(in the rows, 128 means zero)
name the system of each run
seq 1, Vamoz (11 x 18)
[[136 117 135 121 132 111 192  88 112 127 156 103  97 136 132 185 189 133]
 [135 124 135 131 173 101  75 121 127 143 185 129  96 133 159 106  74 113]
 [117 157  89 169  88 197  92 158 134 118 106 126 150 123 113 135 108 106]
 [114 107 137 143 125 112 207 134 159  97  83 168 122 127 114 142 141 155]
 [153 129 158 101 148  60  95  83 107 133 117 133 162 131 137  90 133 141]
 [120 141 102  96 127 161  98 160  85 177 150 101 132 131  96 139 162 100]
 [ 97  90 131 148 115 135 175 159 150 105 170 101  98 107 162 165 124 121]
 [149 155 119 162 139 130 118  67 134  96 128 149 117 134 178 107  80 150]
 [156 155 133 139 128 148 107 155 122 156  86 166 141 169  69 110 114 113]
 [101  74 143  91 117 109 140 170 154 122  85 110 152 110 126 138 168 129]
 [120 142 128 100 133 110 151  65  94 119 157  93 118  85 154 103 158 149]]
seq 2, Zovek (11 x 18)
[[151 116 178  81 117 125 112 133 147 150  72 117 160 127 127 136 152 140]
 [ 86 125 113  80 131 139 145 120 127 117 140  77  98 117 139 105 164 101]
 [166 123 142 167 133 125 108 113 156 129 172  93  83 108 128 138 113 111]
 [116 155 123 122 151 167 108 120 166 140 121 177 118 145 133 169  87 126]
 [109 148 110 135 118 104 147 133 152  85 101 156 144 143  70  94 125 121]
 [167  97 122 117 146  83 133 116 110 135 100 126 136  97  91 155 171 152]
 [ 70 137 142 106 133 120 116 115 103 160 164 109 152 103 139 168 152  93]
 [107 123  93 182  99 137 106 166 150 122 190 110 120 133 146 122 130 128]
 [157 124 117 151 131 143 160 139 119 108 133 171 125 123 148 162  67 176]
 [123 156 136 126 125 109 143 108  79 113  88 157 175 187 125 118 123 114]
 [142  87 123 117 132 103 101 166  91 152  96 106 141 117 115  69 167 130]]
seq 3, rifu (11 x 18)
[[ 83 143 165 104 113 105 150 120 136  99 175 141 159 147 209 129  69 154]
 [195 149 116 126 106 163 118 114  79  96  94  91 120 190 157  81 103 130]
 [159  55 166 140 160 127 150 174 128 141  70 105  76 115 117 119 119  89]
 [ 88 124 165 156 123 126 111 104 190 167 115 121 121  58 133  67 184 133]
 [137 180 134  89 103 161 168 123 147 171 182 155 121 136  93 131 167 196]
 [145 143 146  41 125 104 124 127 173  88 150 125 141 184 129 184  83 136]
 [147 126  84  92 148 106  91  96 103  56 120  66  99 128 124  82  89  78]
 [171 103 106 202 141 139 124 127 111 135 106  97  83  67  59 144 151  76]
 [ 65 125 123 170 162 129 104 120 184 195 131 188 127  87 110 173 183 126]
 [ 65 196 106 103 106 121 133 128 123 135 194 199 193 150 115 125 115 181]
 [170 134  91  84 101 113 140 139  71  48 114 124 183 196 144 185  77 153]]
seq 4, Vamoz (11 x 18)
[[152 150  88 120 170 145 107  80 133 106 135 121  69 116 104 138  96  96]
 [125 124 130 196 132 120  96 142 168 131 113 140 122  98  72 135 120  80]
 [ 85 121  99 145 123 103 118 123 169 120 110 172 169  84 120 140 158 167]
 [115 163 135 103 117  78 151 107  85 118 164 155 183 130  97 137 129 151]
 [136 109 105 103 146  98 115 150  72 128 153 115 147 179 134 187 125 100]
 [ 96  86  93 150 150 139 131 161  77 106 122 108 106 105 162 129  90  87]
 [127 119 126 228 119 145 153 117 101 133 103 145 121 114 167 100 134 136]
 [133 135 161 147 126 131 130 155 130 180 112 192 147 162 148  94 134 184]
 [122 134 163  54  89 141 133 165 119 133 110 111 173 169 144 104 132 149]
 [156 115 132  62 126 149 173 115  99 107 124  62  83 148 146 134 150 118]
 [165 115 152 148 160 146 114 101 138 151 141  85  49 108 145 109 116  89]]
seq 5, Guzab (11 x 18)
[[135 156 116 116  93 129 157  98 114  92 136  92 131 126 128  92 155 147]
 [191 103 143 123 147 121 128 153 113 142 130 117  99 149 105 148 110 123]
 [ 83 122 142 102 152 144  99 125 159 134 106 121 115 121 159 109 112  91]
 [132 146 115 159  94 142 146 118 158 107 124 120 126  93  94  97 151 148]
 [171 125 150 113 152 106 131 119 137 149 134 160 121 135 109 176 122 156]
 [ 84 151 124  81 133 109  92 117 134 116 139 121 154 148 132 114 118  95]
 [132 112  89 160 100 128 131 158 124  95 142  98 132  95 102 134 135 125]
 [132 120 135 147 168 136 143 102 116 149 132 155  99 105 142 180 102 120]
 [ 94 174 132 155 123 126 101 105 131 141 135 151 148 157 129  90 131 109]
 [144 105 108 143  95 125 130 179 126 126 122 141 163 133 121 137 144 177]
 [112 118 141  88 150 119 171 104  85 119 114 122 133 125 161 172 124 125]]
seq 6, zelet (11 x 18)
[[172 151 117 165 137 166 115  88  72 124  32 150 136 143 132  99 110 119]
 [125 104 182 107 140  96 126 161 111 194  84 142 150 129  81  79 182 116]
 [103 109 156  92  80 115 135 139 158 136 171  76 150  75 170 113 182 178]
 [143 168 120 110 116 154 178  92 102 108 206  90  85 170 157 160 124 135]
 [170 126 134 135 166 126  82 134 169 120 131 142  86 202 130 158  62  85]
 [130 122  98 113 151 169  86 128 170 118  40 141 110  70  94  95  98 115]
 [131 134 149 163 114 103 193  88 112 126  79 136 141  75  74  93 190 139]
 [121 130 162 124 134  60 125 100 126 181 191 150 161 132 142 156 190 175]
 [ 93 157 100  71 108 138  90 148 142 114 221 102 148 129 131 182  94 118]
 [139 106  60 153 126 151 155 152 135  42 110 121  92 170 127 165  78  96]
 [140  97 122 192 190 117 119 111  93 140  51 182 108 112 146 109  88 110]]
seq 7, Sesen (11 x 18)
[[100 122 161 102 133 107 123 156 151 156 126 166 162 209 158 177 138 129]
 [115 121  89  88 114 115 104 143  91  79 126  96 149 132 156  52 100 134]
 [193 103 145 158 128 154 168 117  80 130  84  89  96 110 120 152 137 108]
 [ 73 111 171 145 163 131 118 122 164 192 126 152 100 135 172 119 158 108]
 [118 173 134 131  67 156 115 145 158 123 164 120 154 114 120  59 116 164]
 [175 143 135  69 115 149 189 120 130  99 110 130 119 159 103 179 123 161]
 [123 105 150  84 189  56 104  86 138 113 115 124 111 142 142 116 115  92]
 [148 113 106 152 124 141  61 141 138 142 131  79 113  60  94  90 144 100]
 [ 88 136 124 164 114 177 184 138 161 144 151 144 103  86 109 190 149 127]
 [104 180 129 143 126  90 131  79 156 114 171 189 154 171 143 129 117 168]
 [189 137  99  78 128 101  80 157  92 114 122 140 166 160  78 124  89 152]]
seq 8, dul (11 x 18)
[[151  95 151 139 123 123 116 140 150 147 143  74  85 142 155 103 166 117]
 [136 143 121  98 144 177 137 107 133 140 141 116  74  85 136  96 109 145]
 [161 162 172 121 117 143 140 109 166 117  97 122 111 142  87 111 114 104]
 [135 110 114  93 163  89 103 123 177 128 108 146 107 137 101 107 148 140]
 [113 140 116 102 131 109 104  94 131 109 118 110 152  62  95 144 138 112]
 [130 147 105 153 125 117 132  96 143 118 156 125 119 145  93 186 164 103]
 [112 126 113 152 153  99 119 140 137 122 188 162 118 120 119 153  81 127]
 [103 149 104 147 102 149 113 144 137  92 115 154 173 133 133 153  80 126]
 [116 109 108 146 122  93 162 151  95 100  99 160 161 172 126 138 139 139]
 [114  95 137 157 137  97 112 134  78 155 128 137 163 111 178 136 138 137]
 [ 99 140 128 141  98 179 133 155  89 164 151 108 141 136 153 134 150 117]]
seq 9, Guzab (11 x 18)
[[106 110 129 139 101 135 190 176 128  92 136 124 117 169 140 141 110 122]
 [165 116 112 138 147 132 129  86  98  99  88 124 108 132 179 117  98 144]
 [136 144 158 129 133 151 111 136  97 173  81 126 134 121  92  80 136  94]
 [111  86 153 137 120 108 136 157 182 152 119 124 121 123 135 117 191 146]
 [136 150 143  73 125 131 156  91 138 126 170 118 111 110 149 123 128 179]
 [169 158 141 104 110 129 117 129 132 102 142  99 120 180  89 135 100  88]
 [125  83  88 125 153 127  92 166 162  99  93 130 106 121 124 126  96 110]
 [101 142 137 145 133 141 132  82 137 126 102 135 135  38 115 128 121 121]
 [143 160 137 163 131 103 122  98 144 165 156 157 130 144  76 142 174 135]
 [106 120 120  90 130  96 100 166 139 139 181 157 160 156 148 148 108 161]
 [ 97 141  93 107  93 148 145 123  93  70 133  94 160 124 147 167 106 109]]
seq 10, Bok (11 x 18)
[[136 132 177  84 139 113 121 134 174 154 154 128 111 138 113 137 121 126]
 [123 128 122  83 130 133 104 133 176 101 133 101 113  90 108 126 103 116]
 [130 138 115 152 143 122 139  94 147  98 115 126 102  91  79 140 120  92]
 [127 143 127 160 153  97  91 103 147 150 122 176 143 114  90 138 132 121]
 [108 152 108 121 110 117 107 143 124 137 149 162 181  95  98 139 122 157]
 [121 129  91 123 112 100 156 130 100  84 153 131 156 137 118 174 130 142]
 [128 115  98 132 160  91 112 117  69 109 134 127 132 163 152 147 111 106]
 [123 126 104 164 120 152  84 153  80 143 114 116 152 144 147 110 120 102]
 [113 114 110 181  98 162 155 156 115 136 109 134 135 142 161 116 159 151]
 [136 124 161 130 122 122 175 116 110 138 132 142 123 162 183 107 136 177]
 [155 131 168  60 122 140 133 142 113 146 132  99 119 173 146 106 125 134]]
seq 11, Bok (11 x 18)
[[146 156 198 119 146 132 140  91 155 164 149 135 100 135 123 151 117 112]
 [119 138 131  81 127 131  80 154 198 132 142 129 124 131  97 110 117 125]
 [132 118 114 125 125 127 152 125 152  79 111 119 116  60  84 137 101 125]
 [130 152 127 148 158  94 130  61 128 124 114 152 126 123  90 163 145  99]
 [115 138 116 133 140  96  70 150 123 165 160 164 161 114  89 121 127 131]
 [112 128  89 135  90 137 131 153 120  95 147 130 175  92 126 175 115 157]
 [113 137  87 144 141 100 167  96  86  82 139 144 127 174 144 152 125 119]
 [155 115 124 144 148 100  81 143  69 143 119 133 147 172 145 103 108 114]
 [108 116 110 139  95 182 117 171  92 145  89 109 160 119 151 127 148 127]
 [102 115 131 171 106 131 195 119 119 122 140 122 107 145 174 112 172 148]
 [177 129 173 109 144 126 129 114 116 160 148 129 100 173 178 110 112 164]]
seq 12, rifu (11 x 18)
[[193 129 125 135 128 112  92 129  99 139 151 115 134 130 118 129 110 146]
 [ 95 118 123 106 138 169 121 146 132 132  95 113 120 111 127 157 118  80]
 [ 99 129 116 182 120  99 151 118 149 108 151 139 115 128 123  93 147 127]
 [171 138 128 127 133 137 107 118 109 160 129 161 147 114 129 152 117 178]
 [ 82 138 144  81 128 137 137 140 118 122 104 125 150 161 130 142 120  85]
 [141 102 104 160 110  91 131 142 121  88 151  99 127 134 138  90 137 139]
 [161 119 141 143 141 165 121 108 109 157 113 123 112  82 148 164 119 138]
 [ 77 149 151 136 133 142 134 132 156 154 123 146 119 169 122 115 148  87]
 [146 116 111 127 112 105 123 164 146 113 151 149 139 124 120  92 114 189]
 [145 141 144  83 128 149 149  92 107 108  89 114 140 103 139 164 110 130]
 [124 122 141 139 138  95 131 119 119 130 137  94 105 174 117 105 167  74]]
seq 13, dul (11 x 18)
[[ 92 126 154 147 135  85 129 113 144  97 143 118 130 109 131 116  97  82]
 [142 148  69 158 125 150  95 122 128 130 118 155 134 135 112 127 137 149]
 [110 113 157 118 129 107 167 158 118 130 127 150 147 109 103 172 111 124]
 [101 133 122 153 113 110 104 111 142 120 140 127 153 155 176 123 145 132]
 [140 130  98 115 130 137 135 151  63 134 143 129 137 127 117 131 114 140]
 [129 102 161 153 117 138 140 146 133 127 110 113 128 133 162 158 115 109]
 [102 136 113 140 135 142 139 122 115 138 130 143 110 144 151  78 141 140]
 [165 129 161 122 112 135 127 146 111 147 116 126 144 109 110 112 118 148]
 [115 119 146  90 130 138 129 125 155 138 111 110 116 150 155 137 156 126]
 [135 132 119 113 132 112 127 109 112 116 143  97 108 117 122  83 134 122]
 [167 130 132 133 139 150 113 115 141 140 113 121 105 109 110 152 121 121]]
seq 14, Sesen (11 x 18)
[[150 147 175 205 159 148  83  95 101 183 150 111  93  97 128 139  94  46]
 [ 87 137  98 174 103 202  96 193 222 160 129 165 109 157 125 118 139 141]
 [107 155 134 105  83 120 208 127 140  60 106 180 181 111 127 117  85 207]
 [189 143 143  73 154  61 125  58  66 122  80 128 161 180  97 138 170 128]
 [127  48 130  94 173  82  76 193 101 169 158  66  94 113 117 112 151  69]
 [ 75 126 115 189  90 207 129 128 146 120 163  66 102  46 188 156 121  94]
 [131 208 121 202 128 184 182  74 156 141 146 211  87 170 127 120 111 167]
 [173 140 175  84 123  71  94 167 171 133 102 204 195 197  95 118  83 188]
 [112  87  91   9 120  99 111 152  85  70  55  67 181 108 103 123 150 106]
 [130  68 115 182 159  91 181  84  68 113 141  49  52  75 135 128 195  63]
 [125 142 168 219 145 168  79 116 160 240 219 148  87  89 181 148 137 138]]
seq 15, Zovek (11 x 18)
[[ 86  93 103  80 112 188 182 190 110  98 112  87 102 143 165 133 118 115]
 [169 117 151 192 143  96 143  66 112  83 124  96  81 131 175  89  98 102]
 [160 171 141 122 164 179  60 105 123 208 100 169 122 143 127 113 114 137]
 [ 76 137 167  97  92 150 163 178 196 126  94 140 135 130  89  77 142 122]
 [177 102 110  94 135  87 164  77 162  76 126  86  88 111 130 134 175 169]
 [144 164 150  84 170 124  94  85  95 159 175 110 114 122 101 185 101  71]
 [ 76 120 101 167 120 147  65 184 194 129 120 129 130 143 108 138 119  64]
 [117 108  74 173 138 132 174 115 156  84 108 175 105  59 117 132 118 182]
 [149 183 157 142 129  85 164  61  85 143 146 170 169 151  94 171 155 146]
 [108 104 115  83 124  81  72 202 111 163 158 127 179 174 103 122 158 125]
 [103  74 105 125  93 145 142 175 111  81 123  74 147  52 169 149 108 134]]
seq 16, zelet (11 x 18)
[[132 149 124 202 115 168 122  99 168 151  76 170 138 150 130 175 166 131]
 [ 79 156 138  87 146  91 137 140 133 141 137 195 157 131  94  71 106 156]
 [164 122 117 107  80  93 108 125 100  78 119  88 196 114 127 159 135 151]
 [100  86  94 100 172 123 160 135  75 134 140 107  86 144 144 170 157  94]
 [113 107 138 210 133 127  96 150 148 139 165 114 102 107 159 105  97  89]
 [131 171 110 155 103 216 128 139 139 163 105 168 130 131 129 120 124 166]
 [118 153 179  94 111 104 172 135 127 108  89 162 170 177 111  97 109 136]
 [163  98 120  68 135  75  84 114 101 112 110  89 153 137 152 109 151 149]
 [133  98 130 104 145 144 141 139  94 148 156  59  80  82 117 149 149  84]
 [110 124 141 206 122 155 143 120 190 140 159 121  73 132 161 132 145 111]
 [139 191 132 139 126 167 117 104 163 145 143 196 121 141 125 103  81 178]]

runs to name
seq 17 (2 x 18)
[[109 157 165 170 120 133  95 121 160 150 130 177 156 144 166 120  87 137]
 [134 149  92 100  99 153 153 153 131 109 101 154 139 162  99  81 137 179]]
 => Zovek
seq 18 (2 x 18)
[[170 120 137 130 108 196 158 174 116 134  61  94  83  98  57  68 130 102]
 [123  92 200 127 169 103 167  67 185 153  88 127  78 116 174 147 173 122]]
 => Zovek
seq 19 (2 x 18)
[[120  94  58  96 151 158  87 163  62 146 125 118 133 110 170 131 117 146]
 [100 133 167 191 101 165 203 137  83 131 134 118 118 115 150 127 113  95]]
 => Vamoz
seq 20 (2 x 18)
[[ 84 161 119 104 159 120 139  98 185 119 112 158  84 195 106  72 152  97]
 [198  91 169 129 131  85  98 157 134 142 112 124 134  63  88  79  97 157]]
 => Bok
seq 21 (2 x 18)
[[128 135  87 100 159 130 153 105  18 117  54 140 150 121  70 141 138  86]
 [ 97  66 140 194 114  48 123 165 109 139 143 100 168 121 119 167 197  81]]
 => rifu
seq 22 (2 x 18)
[[129 114 121 103 110 156 129 129 177 156 107 119 122 136 145 153 204 169]
 [107 144 142  83 136 106 169 113 128 103 197 109  99 117 122 119 100 122]]
 => Zovek
seq 23 (2 x 18)
[[ 82 105 113 141 123 125 106 152 170 130 112 119 136 121 112 162 170  93]
 [ 99 123  96 158 123 123 162 135 124 109 161 153 118  95 142  97 113 167]]
 => zelet
seq 24 (2 x 18)
[[111 200 163 123  80 156 100 124 191 134  86 133 170 142  35 115 152  72]
 [124  79  74  80 124  74 185 157 184  75 153 129 104 130 101 133 179 198]]
 => Sesen
seq 25 (2 x 18)
[[149 119 109 155 109 112 103 147 199 114  71 182 174  66  57 137 132 182]
 [ 82 137 113  83 128 101 219  90  94 119 126 146 156 112  92 196 202 144]]
 => Zovek
seq 26 (2 x 18)
[[130 131 147 119 128 195 109 117 140 153  76 113 118  59 140 118 109 119]
 [120 152 155 148 126 120 166 102 182 142 110 149 107 139  72 110 181 121]]
 => Guzab
seq 27 (2 x 18)
[[180 148 165 135 163  86 127  67 117 130 132 150 114  88  97  95  92 143]
 [125 148 137 104 122 135  40 145 163 178 132 123 159 150  94 140 158  97]]
 => Guzab
seq 28 (2 x 18)
[[ 99 169 114 159 107 141 105  95  40 156 115 126 195 139 140 139 167 100]
 [105  76 109 166 111 125 155 220  88 143 164 135 139 180 160 167 135 131]]
 => rifu
seq 29 (2 x 18)
[[136 114 142 182 101 156 107 162 146 139 146 117 129 170 196 152 114 133]
 [113 157 120  97 136 196 129 144 115 139 106 151 111 159 148  83  81 128]]
 => zelet
seq 30 (2 x 18)
[[137 118 117 124  90 156 102 183 139 122 141 116 165 162 150 204 113 135]
 [ 79 119  86 115 152 136 186 115  93  73  95 146 112 135 145 137 101 105]]
 => Guzab
